In the data rows, the value 128 means zero.
Here are some points, each followed by its number:
[138  82 122 133 131 128  97 138 121 157 102 151 116 122 148 151] 0
[144 102 130 106 137 194 116 150 132 170 140 133 167 132 123 119] 1
[148 117 128 101  90 159 132 137 121 174 148 126 175 130 111 116] 2
[147 109  91 155 115 128 103 105 129 117 119 139 140 108 143 134] 3
[132 128  97 141 140 167 119 104 118  96 170 128 135 109 142 132] 4
[146 125 116 146 179 173 126 106 105 103 145 126 118 125 146 146] 5
[106 135 147 119 136 124 114 132 163 126 146 111 135 133 123 103] 6
[121 115 154 100 148 163 102 132 111 135 198 101 126 124 130 150] 7
[135 149 154 144 122 103 154 145 156  91  94 108 153 123 154 131] 8
[139 163 140 159 124  48 158  95 132  47 128  87 104 101 174 166] 9
[123 151 151 106 164 206 134 128 124 109 184 107 148 127 117 101] 10
[149 129  91 130  84 156 148 120  64 152 100 164 152 137 116 128] 11
[180 104 176 108 137 111 122 124 142 179 114 116 155 126  66  95] 12
[124 145 173 124 114  99 124 158 162 117 126  89 142 130 163 146] 13
[ 87 146 152 125 118  73 146 155 152 123 117 126  91 151 142 133] 14
[ 92 156  86 114  98 189 149 133 104 130 153 150 149 146 109  99] 15
[159 116 159 153 149 139 152 150 129 109  84 110 144 120 178 157] 16
[142 163 145  94 101 155 157 136 125 154 128 114 189 123  93  90] 17
[143 124 117 134 166 142 124  95 106 110 152 122  85 124 112 126] 18
[102 120  69 168  88  65 112 111 124 106 115 136 102 117 161 169] 19
[145 110 122 102  91 154 121 139 126 177 139 128 169 131 109 115] 20
[124 126 183 150 144  59 165 183 134 119  25 129  85 142 164 157] 21
[128 136 178 133 121 130 168 185 134 117  92 110 149 132 185 151] 22
[122 130 127 115 159 155 111 107 142 130 156 136 122 137  99  96] 23
[137 141 152 158 111  76 149 140 165 103  53 122 143 127 159 132] 24
[158  81 201 122 178 217 124 183 117 155 138  68 157 127 183 171] 25
[114 109 120 128 112 141 109 138 137 141 132 145 145 131 152 131] 26
[161 116 142 120 135  94 134 121  99 159  85 139 108 134  89 127] 27
[139 159 144 103 159 223 138 129 130 110 196 104 169 130 110  99] 28
[137 103 115 125 133 146 108 120 115 150 134 145 133 129 122 121] 29
[118 104  83 125 121 184 109 137 134 160 109 171 171 139 127 111] 30
[151 113 117 161 186 191 120 104 106  84 144 126 104 106 152 148] 31
[105 124 140 150 107  76 156 185 122 124  48 144 112 138 169 162] 32
[138 155 148 147 121 102 158 137 148  92  90 107 157 116 167 133] 33
[122 123  63 133 143 145 115  75 142 126 134 152 130 144  85  72] 34
[177 119 123 124 129 114 109  75  95 129 169  93 125 100 108 167] 35
[123 163 155 100 109 177 190 154  67 139 126 126 145 139 100 113] 36
[142 106 126 127 157 171 108 133 111 130 144 129 117 128 133 137] 37
[118 158 177  84 180  42 117  88  96 145 199  86   3 126  19 107] 38
[125 155 170 132 134  85 154 141 150  97 105 107 108 134 141 135] 39
[130 167 121 154 120  49 137  98 160  76 105 110 120 104 146 127] 40
[114 153 114 121 117 106 146 117 110 146 128 146 114 144  69  82] 41
[115 134  81 135  97 157 122 127 127 114 154 142 160 129 153 133] 42
[108 137 121 110 105 160 147 141 105 166 134 159 114 140  90 104] 43
[121 106 134 123 158 150 101 133 163 144 115 144 124 139 116  94] 44
[152 163 159 150 110  58 141 101 158  75 111  89 145 101 159 155] 45
[136 142 150  99 135 127 164 138  87 163 120 127 102 144  69 120] 46
[111 108 134 126 150 140 105 137 161 147 114 150 122 142 117  94] 47
[149 104 133  97  90 157 120 143 113 173 141 134 181 128 107 114] 48
[129 154 124 147 127  83 141 107 152  87 113 119 122 116 142 132] 49
[161 145 150 174 145  96 160 127 123  68  83 102 120 108 168 153] 50
[167 124 139 140 181 130 123  75  98 102 153 116  80 111  89 128] 51
[ 96 175 140 138 116  33 136 120 175  94 124 114 106 129 121 112] 52
[152 113 109 118 124 113  96  84 118 139 153 137 125 114  92 119] 53
[117 109 111 128 116 161 105 152 140 151 124 147 141 147 151 137] 54
[134  84 138 126 131 150  96 149 117 167 120 139 125 130 135 148] 55
[206 129 162  96  95 160 151 134  61 167 166  78 207 114 105 157] 56
[113 121 111 131 149 153 112 113 101 116 158 133  92 124 137 146] 57
New points follow, each followed by the number of its nearest point above by angle.
[105 122  99 108  97 100 124 109 136 165 122 175 119 148  69  95] 41
[ 82 101  75 123 110  91  94 120 137 153 129 163  72 141 123 120] 19
[173 107 167 105 140 135 110 129 124 167 136 110 151 125  99 121] 12
[121 120 122 115 133 167 102 124 123 126 173 124 138 125 139 140] 7
[117 128 122 108 121 161 137 142 109 158 144 151 124 145  97 111] 43
[126 114 129 129 153 166 111 134 117 138 144 131 122 128 128 134] 37
[125 127 155 108 102  99 106 121 173 129 167  97 161 105 151 142] 13
[135 132 152 115 109 100 111 132 162 123 158 103 158 109 151 130] 13
[118 154 187 123 107  85 140 167 168 121 134  83 146 128 166 136] 13
[116 128 131 129 139 118 132 127 142 115 146 117 119 124 143 140] 9
[163 139 126 115 118 135 136  94  80 121 176 109 125 107  99 146] 35
[148 161 143  92  97 165 169 134 122 156 139 122 206 132  78  85] 17
[124 103  99 129 118 174 113 132 139 162 101 171 160 142 125 107] 30
[118  88 100 136 122 126  94 158 134 163  81 176 114 139 140 130] 0
[125 101  94 135 127 188  96 137 137 166  96 169 177 146 121 103] 30
[109 155 137 157 105  46 158 157 169  96  34 128 135 147 144 124] 24
[123 149 180 119 101  57 125 147 189 126 126  76 173 119 154 131] 13
[131 105 106 119 123 167 113 134 143 157 114 160 156 137 123 108] 30
[ 77 148 151 121 113  63 147 165 147 122 130 121  85 148 158 134] 14
[159 111 141 127 141 107 151 129  91 164  78 148  95 127  79 134] 27
[120 135 167 125 115 121 154 177 127 120  96 109 147 126 170 156] 22
[131 128 145 115 158 171 114 128 105 133 203 108 113 126 119 137] 7
[137 104 102 148 147 148 101 105 141 128 127 136 134 117 130 131] 3
[ 74 179  90 143 143 146 154 130 133  78 130 149 101 145 134 109] 15
[118 118  90 145 118 114 113 112 117 105 121 147 113 125 143 149] 19
[104 127  91 143 100  77 121 119 123 112 126 142 102 126 150 149] 19
[196  98 193  92 133 134  95 113 120 191 123 106 164 103  67 120] 12
[158 118 143 119 138 111 140 122  95 159  86 141  98 132  87 128] 27
[103 128  68 134 108 166 117 132 125 115 151 151 166 116 161 135] 42
[130 129  94 105  69 138 156 136  65 165 113 163 146 133 101 138] 11
[160 104  94 152 140 112 105  92 135 122 112 131 127 109 138 142] 3
[152 121 175  77 128 121 132 119 121 173 154 105 146 137  63  92] 12
[172  85  78 172 142 111  88  70 130 107  96 145 113  91 132 158] 3
[124 139  79 132 148 141 112  74 146 112 142 165 128 127  87  75] 34
